arr = [ -53.248  -64.833  114.341 -147.030    4.939]
The first entry: -53.248
The second entry from the right: -147.030
The second entry from the left is -64.833
The third entry from the right is 114.341

Read these off the table that follows. Counting starts at 0.
1) The top-left entry?
2) The top-right entry?
3) The entry directly below 41?
4) The entry in the bottom-right corner?
5) The minimum?
6) The entry at row 2, column 0?
7) The top entry of the column that holds the largest entry?
8) The entry directly above the largest entry?
[[ -7 -44  16  -3  41 -36 -40  70]
 [ 57 -25 -36  19  58 -21 -31  39]
 [-38 -36 -29  20  28 -39 -69  30]
 [-12 -45  13  -2  40 -38 -43  69]
 [ 14 -40 -18  14  52 -37 -50  54]
 [-23 -38  56 -24  19 -26 -13  69]
 [-14 -45   8   2  39 -39 -48  65]
 [ 50 -25  44 -23  38  -8  17  66]
 [ 22  -1  75 -39  -4  14  52  36]
 [ 31 -29 -48  26  53 -30 -49  33]
 [  7 -14  78 -39   2   2  37  52]
 [-75 -31   2   6   1 -36 -56  27]
 [-14 -44   8   2  40 -39 -48  65]
 [ 46 -19 -55  28  53 -23 -42  21]]
1) -7
2) 70
3) 58
4) 21
5) -75
6) -38
7) 16
8) -48

data =
[[  6 -16 -21  37 -16  19 -11 -33   1]
 [ 15  10  40  19 -16  24 -13 -39  -1]
 [ 16   9  50  16 -21  31 -11 -51 -13]
 [  1   1   0  52 -16  20 -11 -34  -7]
 [-12   1 -41  56 -17  16  -9 -31  87]
 [-41  23  -4  17 -17  26 -13 -41 -18]
 [ 18   0  21  52 -25  31  -8 -56  28]
 [ -2 -12 -24  29 -23  31 -10 -53  -6]
 [ 32  -8  40  14 -19  30 -12 -48   6]
 [  0  17  25  32 -30  29  -5 -58  10]
 [-51  44   3  65 -16  21 -12 -36  46]
 [ 12   3   9  33 -17  27 -13 -44 -14]
 [  6   7  23  31 -18  28 -13 -46  26]
 [  4  -7  37 -52 -16  18 -10 -32 -26]
 [ -5  -1   0  19 -16  23 -12 -38   0]
 [  8 -11  41 -69 -27  31  -7 -57  -5]]
Rows and columns are numbered from 0.
The entry in row 0 and column 1?
Answer: -16
The entry directly above the largest entry: -7
The entry directly below -34 -> -31
The entry just right of 15: 10
The entry directly above 41 is 0
The entry in row 0 and column 2?
Answer: -21
The bottom-right entry is -5
The entry directly above 24 -> 19
The entry in row 1 and column 0?
Answer: 15
The bottom-left entry?
Answer: 8
The entry just left of -57 is -7
The entry directly above 30: 31
The entry in the top-right corner is 1
The entry directly below 14 -> 32
The entry at row 2, column 0 -> 16
The entry directly below -52?
Answer: 19
The entry just right of -31?
Answer: 87
The entry in row 2 and column 1?
Answer: 9
The entry directly above 15?
Answer: 6
The entry just right of 33?
Answer: -17
The entry just left of -38: -12
The top entry of the column that holds the smallest entry?
Answer: 37
The entry in row 2 and column 2?
Answer: 50
The entry just left of the smallest entry?
Answer: 41
The entry just right of -27?
Answer: 31
The smallest entry?
Answer: -69
The entry directly below -9 -> -13
The entry at row 1, column 2?
Answer: 40

Read these off the array that follows. Counting starts at 0.
1) Which number is the entry in row 2 and column 0?
2) Which number is the bottom-left entry?
3) Which number is the entry in row 0 and column 1?
4) Which number is the top-right entry?
5) Which number is the entry directly above 16?
6) Which number is the entry in the bottom-right corner?
7) Which number is the entry at row 0, column 0?
8) Which number is the entry at row 0, column 2?
[[  9 -52   4  21 -20  -6  -8  39   5 -40  32  39  20 -26 -35]
 [  6 -32   8  52 -18  -2   7 -17  84 -12  78  28 -13  48 -83]
 [-16  21   4  -1  17  43 -42  29 -75 -36 -11 -31  -8 -10  27]
 [-29  25  12   9  23   2 -33  19 -17 -41   9   0  -3 -14  -3]
 [ 15   6   1 -14  -9  27 -26   0  -9 -13 -17 -13   6  -1 -11]
 [ 52   7  -7  32  27 -37   6  41 -54  33  85  61  22  12  -6]
 [-39 -21 -18  19 -17  -8  19   4  53 -16  21  46   8   1 -15]
 [-26 -25   8  53 -18  55   3  -6 -24 -35   5  10  20  25 -26]
 [-27 -19  -1  -8  -6 -25  -4 -13 -10   7  -7  54  10   6 -35]
 [-14  46 -47 -11 -12  -5  11 -56  -4  -7 -11  22 -23   9 -43]
 [-17  -5  26  13  44 -32 -18 -38  45  29  -3  56 -57 -37  16]
 [ -4  15 -81  28 -13 -34   6 -22 -23 -15  38  72  29 -20 -54]
 [ 40 -36 -17  19 -12 -12 -20  -4 -19  30  -1   9 -15   1 -27]]
1) -16
2) 40
3) -52
4) -35
5) -43
6) -27
7) 9
8) 4
